A single turn carries every row of the set below to another of its rows. Some are shown first; where does it send the rows asked next?
Nev: [-12.1 -32.3 -11.4  -3.9  14.0  13.9   1.3  28.9   4.9  11.4  12.1  -6.8
  13.7  -1.1  -8.9   4.0  -5.0 -15.0  22.3 -13.2  13.0  14.3   2.7 -14.6
  -1.1  19.1  -1.1  17.9]
Lusu: [-14.2 -14.0   6.5  15.1  11.2 -13.3  20.5  24.8  16.0  -2.2   8.4  -2.7
 -11.2   3.3  -0.6  15.6  15.2   0.7 -21.7   8.7  -4.2   1.8 -11.6  17.9
   5.6  13.9  16.3  18.7]
bitab: [ 23.2   0.5  -8.9  -9.1  -7.8  10.5   7.2  15.6   2.3   2.6  16.9  11.9
  11.7 -34.5  -2.2   4.9  -7.4  -4.6 -10.3  14.0  -1.5   2.9 -22.6 -24.2
   2.7   2.8   1.0  -4.1]
tet: [-10.4 -19.2   8.0  -5.1  32.5 -28.2  -7.5  27.5  -2.3  11.5  24.8   2.4
  21.9  -2.8   2.4  -5.1  -0.6 -14.5   7.7 -14.4   3.5  29.8 -18.7   2.7
 -18.9  -4.4   5.7  -0.6]
dus: [ 10.8 -18.0   9.4   4.5   1.4  -3.2  17.2   5.3   6.5  -5.6  23.5  -9.5
  11.3 -11.9  17.6   2.1  -7.8  29.7  -1.6 -23.9   4.0  37.1  -9.3 -13.5
  -6.5  10.7   8.2 -13.0]
Kuni: [ -4.8 -10.6   4.4 -16.8  28.5 -25.2   6.7  45.1  -1.3  14.0  -3.4   5.8
  -3.9   9.4 -12.3  17.3   3.5  -5.6 -19.4 -13.0 -15.7  11.4  25.4 -12.3
   6.0 -13.9  -1.5   3.0]
rik: [-15.3   0.9   6.1  -9.4  21.1   8.5  16.3   4.2  19.3  16.9   7.4   4.7
   4.5   0.3  14.7  20.2  -4.8  -6.5 -17.1 -18.7   3.6  32.2  -1.3 -15.1
  22.0   9.8  11.0 -15.3]
Palo: [ -7.6 -14.1  -3.6  -2.2  30.9  -7.4 -11.0  28.4   2.0  22.0   0.8  21.0
  21.1   7.7 -15.8  -0.2  14.5   1.6  -4.2 -11.7   8.6   2.5 -36.3 -16.4
  11.7  11.6   2.6  21.0]
suni: [-10.8   5.1   0.8   9.8  -8.5 -15.2  10.7  25.2  -6.1  19.6  27.0   7.1
   2.9  -6.9   4.3  11.0 -18.4  10.4  -0.1 -25.1  -4.9  12.4 -10.5  -9.2
 -20.5 -30.1  -4.2  -6.5]
Nufi: [  4.5  10.2  -2.2   9.2   7.2  10.6   0.2  13.0  -6.1 -13.0   9.3   1.2
  13.0 -11.8  13.3  27.6  -2.9   2.9  -1.6  13.9  -1.7  -4.9 -21.6  21.2
 -11.9   7.7  -3.2   9.6]
Voma: [  6.5  11.2   3.5 -18.1  13.4 -21.1  15.9  32.6 -12.3  11.2  -0.8  -8.7
   4.4   9.3  13.1  38.6   5.2  -9.9   3.3  -6.8   3.6  27.6  10.5   0.9
 -10.1  -6.7   0.2  -8.2]
pud: [ 20.8  -8.9 -11.2  21.0   4.0   2.3  21.4  19.4  -3.0   7.1  15.0  27.7
  -8.5  -8.6   6.4   5.3  -8.1  -1.7   7.0 -32.0   4.5   9.1  11.7  -6.0
   5.7  28.1  -8.5  11.8]
Pigi: [  9.3   2.3  -6.5 -17.9  23.9  -6.4  -2.8  -4.4 -12.3  16.0  -0.5 -16.1
   2.9  -1.5  12.9   5.1 -19.1  19.2  -8.5  -5.4   0.6  19.1 -15.9 -28.2
   7.9  10.6 -11.8 -18.9]
vatag: [ -5.3  -5.3   1.0  -8.6  21.2 -33.7   4.2  19.9   1.9 -14.4  12.2   5.2
 -15.6  -6.3 -13.6  15.5  -2.1  11.0 -30.5  12.9  -4.4   4.7 -25.5 -13.8
  18.2   1.1   1.2   9.7]
regun: [ -1.0 -13.5  10.8  -1.5   4.6 -11.4  -0.7  14.7  -1.1  22.9   5.0  30.2
 -17.7  -8.1  -1.5  -6.6  25.9  23.2 -19.4  -0.8  -2.7   6.7 -16.5 -22.7
 -11.8   9.6 -23.5   4.0]
sifiv: [ 14.3 -14.6  -2.2  11.6  12.7  -7.6 -15.0  14.3 -14.7   5.4  18.7  -6.3
   3.5  13.3  21.2 -16.8  -5.9  -0.5  -7.1 -14.9 -23.4  -1.0   8.0 -29.4
   0.4   4.7 -15.3 -13.3]
Fako: [  9.4  15.3  11.1  16.4  12.8 -17.1  18.1  25.4 -20.2  -0.5  -1.4   4.1
  13.7  -3.9   6.3   9.2  21.3   4.8  -0.8 -15.0   6.8 -11.3  -7.2 -22.9
 -33.3  10.3  11.0   8.5]
keref: [ 17.7  -9.2  -2.9 -11.4  32.4  -7.3   3.0  22.6 -28.3 -21.6   6.9   5.3
  -1.7  12.3 -15.4   6.8   7.4   7.8 -17.1 -20.3   1.0  -9.2  14.3 -16.2
 -19.1   1.1  -5.2  10.2]
Vog: [ -7.2  -6.6   2.9  13.8  25.8  31.0   3.5  16.4   7.9  -7.5   4.8  -8.8
  -6.6  12.7   5.8  12.9   7.0  -2.5 -21.3 -23.5   4.9   4.4   5.3  -4.4
  16.8  18.4 -11.9  -9.2]
Soguf: [  5.8 -14.9 -14.9  17.7  -1.8   1.9   0.4  39.2  -6.9   1.7  -8.3  -1.9
  -5.2 -20.0  12.9  11.9  10.4  24.1  -0.7  -0.3 -11.8   1.9  -3.6  -3.9
   1.6   7.2  -5.8  36.3]
Kuz: [  5.1  -5.2  -3.0 -11.1  26.6  -6.9  -2.5  33.9 -26.3   7.9  19.7  33.4
  19.0  -7.3   4.6  17.0  19.1  23.2 -20.0 -26.5 -15.6   9.8  -0.3 -23.0
  -0.1 -11.1  -4.3  -8.4]

regun turns into pud
sifiv turns into Fako
Now find these:
Pigi turns into keref
Nev turns into tet
Soguf turns into dus
Vog turns into Voma
rik turns into Kuni

